First come named moves, each a turn or a mirror, each shown by rows before and after it. For each pair of rows after them, which moves, in which order, take the first row to the second? The first pair is done for you.
Z169 (before -> after):
[-0.89  1.60  2.32  2.11  1.00 -2.61 -1.23 -0.43] -> [ 1.30  0.82 -0.96  0.61 -1.28  3.30  2.37 -1.46]
[ 0.54 -0.36 -2.32 -1.56  1.17 -0.19  2.63  0.95] -> [-0.69  0.06 -0.81 -0.70  2.33 -3.07  0.84  1.23]
[-0.75  0.73  2.80  0.90 -0.53 -0.75 -2.13 -1.36] -> [ 0.23  0.56  0.57 -0.29 -1.95  3.10  0.27 -2.34]
[ 0.72 -2.57  2.63 -3.09 -0.27  0.12  2.01 -1.27] -> [ 0.20 -2.50  3.37 -2.42  0.05 -1.18  1.01 -1.18]
Z391 (before -> after):
[-0.82  1.15 -1.07  2.89 -1.13 -2.41 -0.56 -1.38] -> [-1.48 -1.54 -2.30 -0.53  1.86 -0.53  2.15  1.14]
[ 0.02 -1.20  1.33 -0.46 -0.04  0.42 -1.05  0.99] -> [ 0.16 -0.81  1.63 -0.10 -0.49  0.57 -1.53  0.47]
[ 1.30 -1.39 -0.79 -2.91  0.41  1.91  2.67  0.12] -> [ 2.14  1.38  0.42  1.07 -2.40  0.15 -0.17 -2.89]
[-0.75  0.85 -1.30  1.57  0.52 -1.95 -0.79  2.56] -> [-1.02  0.69 -1.60  1.24  1.22 -1.43 -0.75  2.79]
Z745 (before -> after):
[ 1.57  1.50 -0.74  0.37 -2.02  1.76  0.40 -1.83] -> [ 0.95  1.95 -2.66  1.22 -0.92  0.70  0.96 -0.08]
[ 3.33 -0.66 -0.28  0.43 -3.63 -0.57  2.60 -2.76] -> [ 3.04 -0.02 -1.92  1.51 -3.69 -1.24  2.73 -1.85]
[ 0.46  0.09 -3.05 -1.86 -0.85  2.49  0.95  1.02] -> [ 0.07 -0.81 -2.96 -1.90 -0.14  1.91  1.20  1.54]
[ 0.25 -0.65  3.52 -0.63  0.10 -2.92 -0.23 -2.12] -> [ 0.73  0.72  3.12  0.33 -1.48 -1.39 -1.14 -2.84]
Z57 (before -> after):
[ 0.58 -0.18  1.34  1.21 -1.84  0.46 -1.47 -2.22] -> [ 0.77 -1.02 -0.17  1.53 -1.21 -1.84  1.12 -2.02]
[-0.76 -2.84  2.00 -2.29  3.41 -1.41  1.75  1.25] -> [-2.01 -0.68 -0.40 -0.75  4.21 -1.25  0.76  3.18]
[-1.20  0.67 -1.87 -0.18  1.27  2.67 -1.20  2.69] -> [ 0.39 -1.81  1.63 -2.64  0.69  3.22 -0.26 -0.40]
[ 1.10  0.09  0.45  0.71 -0.45 -0.76  0.96 -0.26] -> [ 0.42  1.32 -0.56  1.54 -0.67 -0.48 -0.23  0.51]
Pairs:
Between the rows of a pair lie 2 to 3 moves.
[ 0.03  0.87 -2.34 -0.66  0.05  2.50  1.36  0.44] -> [-0.70  2.27 -0.32  2.31 -0.71 -0.89 -1.82 -0.85] : Z391 then Z169
[ 0.67  2.67 -1.22  4.24 -1.98 -2.32 -0.82 -0.93] -> [-1.15  3.10  1.63  2.31 -0.41  0.05 -4.98 -0.07] : Z745 then Z57
[-0.76 -0.55 -4.41 -0.92  0.74  2.56  0.54  4.00] -> [-0.25 -1.45 -4.44 -1.02  0.95  1.07  2.51  3.58] : Z57 then Z57 then Z57
[-0.31  2.57 -1.54  2.57 -2.90  0.20 -0.27 -1.26] -> [-1.73  1.73 -1.68  2.92 -0.48 -2.99 -0.08  0.65] : Z169 then Z745
[ 1.52  0.18  0.76 -0.31 -2.11  1.07 -0.26 -2.09] -> [-0.80  0.51 -2.38  1.16  0.61 -1.58  0.60  1.94] : Z57 then Z57 then Z745
[ 1.08  1.31 -2.05  1.40 -3.05  0.39  1.90 -0.56] -> [ 0.51 -2.17  0.75 -2.39  0.15 -1.78  2.85  0.15] : Z745 then Z745 then Z745
[ 0.59 -0.88 -3.97 -0.86  0.60  1.36  3.97  0.78] -> [ 0.89  0.71 -2.48 -1.16 -1.44  4.80  0.94 -1.01] : Z57 then Z57 then Z745
[-0.61 -0.56  2.67 -0.59  1.26 -1.69 -2.10 -0.64] -> [ 1.43 -0.30 -2.07 -0.44 -1.20  1.87  2.63 -1.16] : Z169 then Z745 then Z57
[ 1.20  1.95  2.26  0.65 -1.88  0.69 -0.64 -0.99] -> [ 2.31 -0.26  1.12 -1.46 -0.58  0.08  2.89 -0.19] : Z57 then Z391 then Z745
[ 1.06  0.41 -2.12  1.17 -2.21 -0.30  1.82 -0.09] -> [ 0.97  0.96 -2.05  1.40 -2.45  0.85  0.51 -0.45] : Z57 then Z57 then Z745
[-0.60 -1.93  0.01  0.29  3.63 -2.69  0.12  3.53] -> [ 2.41 -2.67  0.54 -2.66  0.47  3.85  1.80  0.01] : Z169 then Z745 then Z745
[-0.44  0.54  3.54 -0.83 -1.62 -3.65 -2.28 -1.77] -> [-1.43 -1.79  0.98 -5.03  1.71 -1.00  0.68  2.35] : Z745 then Z391 then Z169
[ 0.70  0.90 -2.52  0.83 -0.19 -2.09  1.31  0.67] -> [ 1.86  1.53 -0.31  0.04 -2.32  1.05 -1.03 -1.95] : Z57 then Z57 then Z745
[ 0.44  1.39  0.06  2.40 -1.90 -1.73  1.36 -2.88] -> [-1.57  0.07 -0.30  1.11  1.44 -3.95  1.42  0.29] : Z57 then Z745 then Z745
[ 1.64 -1.87  1.21 -1.44 -0.05  3.66  1.09 -2.27] -> [ 1.32 -2.91 -1.01 -0.84  1.49  0.43  4.08 -0.63] : Z57 then Z745
[-1.15 -0.54  2.80 -1.02  0.96 -1.30 -2.25 -0.41] -> [ 1.28 -1.48  1.25 -2.13 -1.16  1.14  1.31 -2.22] : Z57 then Z745 then Z169
[-1.23 -0.49  1.44 -0.60  1.81 -0.50 -2.10  1.07] -> [-0.94 -0.35  0.84 -1.62  1.13  1.90 -2.08  0.96] : Z745 then Z745 then Z391
[-3.65  1.47 -0.76  0.08  0.91  0.34 -1.98  2.63] -> [-1.41 -0.32  1.05 -2.59 -0.87  3.45 -0.90 -0.18] : Z57 then Z745 then Z391
[ 0.05  0.19  1.00  3.27 -1.28 -3.26 -0.41 -2.22] -> [-1.32  0.98  2.03  2.27 -0.55 -1.39 -3.32 -1.38] : Z57 then Z745 then Z57
[ 1.78 -0.46  1.75 -1.32 -2.13  3.63  0.35 -2.50] -> [-0.94 -1.93  0.98 -3.01  1.89  2.69  0.44  2.01] : Z169 then Z745 then Z391
[ 0.61 -1.86  3.85 -0.96  0.89  0.00  0.11 -2.55] -> [-2.28  0.73 -0.92  2.00  2.60 -2.40 -0.78  2.15] : Z57 then Z745 then Z57
[ 0.80 -0.94  3.93 -2.26  2.06 -0.50 -2.42 -0.74] -> [-1.12 -0.49  1.78 -1.08  3.75 -1.61 -2.18  1.99] : Z57 then Z57 then Z745
[ 0.35  1.05  0.57 -0.76 -0.08  3.06 -2.18 -0.31] -> [-1.14  0.04 -1.10 -0.59  1.94  0.06 -0.36  2.58] : Z745 then Z745 then Z745
[-0.88 -1.10 -1.29 -0.17  2.41 -1.16  0.78  2.27] -> [-0.54 -1.29  0.57 -2.20  2.37  1.03 -0.43  1.70] : Z391 then Z57 then Z391
[-0.53 -1.51 -0.90 -3.16 -0.23  4.21 -0.44 -0.15] -> [ 0.62 -1.95 -1.32 -2.94 -1.36  4.10  0.63 -0.84] : Z745 then Z745 then Z57
[-0.10 -3.30  3.56 -1.02  1.05  0.25  1.83  0.33] -> [-0.08  1.35 -1.12  3.49 -2.16  2.43  0.93  0.44] : Z745 then Z745 then Z745
[ 0.30  3.13  0.45  3.29 -2.66  0.08 -2.64 -1.77] -> [-1.09  1.05 -4.50  0.78  1.46  0.59  2.19  3.29] : Z169 then Z745 then Z391
[-0.66  3.38 -1.87  2.13 -2.27  0.75 -1.93  1.70] -> [-0.80  2.70  0.59 -0.07 -1.77  2.28 -3.48  1.01] : Z745 then Z57 then Z745
[ 1.67  1.04 -1.95  3.48 -3.22 -2.42  2.26 -2.90] -> [ 2.33 -3.50  0.25 -3.30 -0.59  1.12  4.03 -2.10] : Z391 then Z745 then Z745
[ 0.96 -3.05  0.37 -2.45 -0.24  0.67  2.82  0.52] -> [ 1.10 -0.37 -2.04  2.13 -2.42 -1.59  2.52  0.03] : Z745 then Z391 then Z57
[ 0.66  1.54 -0.43 -0.36 -0.14  2.67 -0.54 -1.38] -> [-0.22  2.24 -2.16  1.74  0.50 -0.13 -0.41 -0.13] : Z745 then Z745 then Z391
[-0.19  2.20  0.79  1.14 -1.72  0.37 -2.80 -1.10] -> [-0.88 -0.22 -2.96 -0.22  0.96 -0.94  1.72  1.98] : Z57 then Z391 then Z57
[ 1.65  2.55  2.60  3.21 -2.91 -1.54 -0.56 -1.05] -> [-0.64 -1.26  2.55 -1.74  2.92 -1.68  1.44  3.99] : Z391 then Z169
[ 2.34  1.56 -2.48  1.19 -2.44  0.56  1.67 -0.55] -> [ 1.12  0.55 -3.52 -1.18  0.14  2.23  1.92  1.77] : Z57 then Z391 then Z745
[ 2.07 -0.63  0.30 -2.01 -2.29  1.74  1.65 -3.65] -> [ 0.81 -2.24 -0.61 -2.51  0.94 -1.88  3.56 -1.09] : Z57 then Z745 then Z745
[-1.12  1.41 -1.23  0.14  0.63  1.66 -1.53  1.82] -> [ 1.14 -0.36  0.00  1.39 -0.94 -2.22  1.51 -1.28] : Z57 then Z57 then Z391
[ 1.52  2.22  1.26  2.00 -0.72 -0.67 -2.17 -0.97] -> [-0.03  0.32  0.54 -1.96  2.29  2.28 -1.11  2.34] : Z745 then Z391 then Z57
[ 1.53 -0.45  0.85  0.55 -1.16 -1.44  1.90 -1.32] -> [-0.47  2.17 -0.56  1.64 -0.98  0.70 -1.18  0.58] : Z57 then Z57 then Z745
[-0.50 -2.11  1.76 -0.81  2.21 -3.07  1.36  0.37] -> [-1.28  0.56  3.24  0.98  0.69 -1.45 -3.11 -0.57] : Z391 then Z57 then Z57
[-2.69  1.82 -0.38  2.88  1.56 -2.41 -4.00  0.51] -> [-0.85  2.95 -1.64  4.12 -1.56 -0.05 -3.56 -1.73] : Z391 then Z169 then Z391
[ 0.95 -0.42  3.31 -1.50  1.02  1.58  0.35 -1.00] -> [-0.66  0.81 -1.09  1.08  2.20 -1.39  1.47  2.19] : Z57 then Z745 then Z57
[-1.99  1.16 -1.68  1.26  0.52  2.12 -1.75  0.34] -> [ 0.21 -0.85 -0.61  1.69 -0.56 -1.72  2.42 -2.30] : Z57 then Z57 then Z391
[-0.08 -1.74  2.26 -2.18  0.53  1.39 -0.19 -0.69] -> [ 1.51 -0.34  0.49 -0.15 -2.21  1.99  1.14 -2.18] : Z745 then Z745 then Z57
[ 0.65 -1.26  2.95  0.85 -0.21 -1.88  0.88 -0.86] -> [-0.04 -1.63  0.42 -1.13  0.42  1.01  2.67  1.02] : Z745 then Z745 then Z391
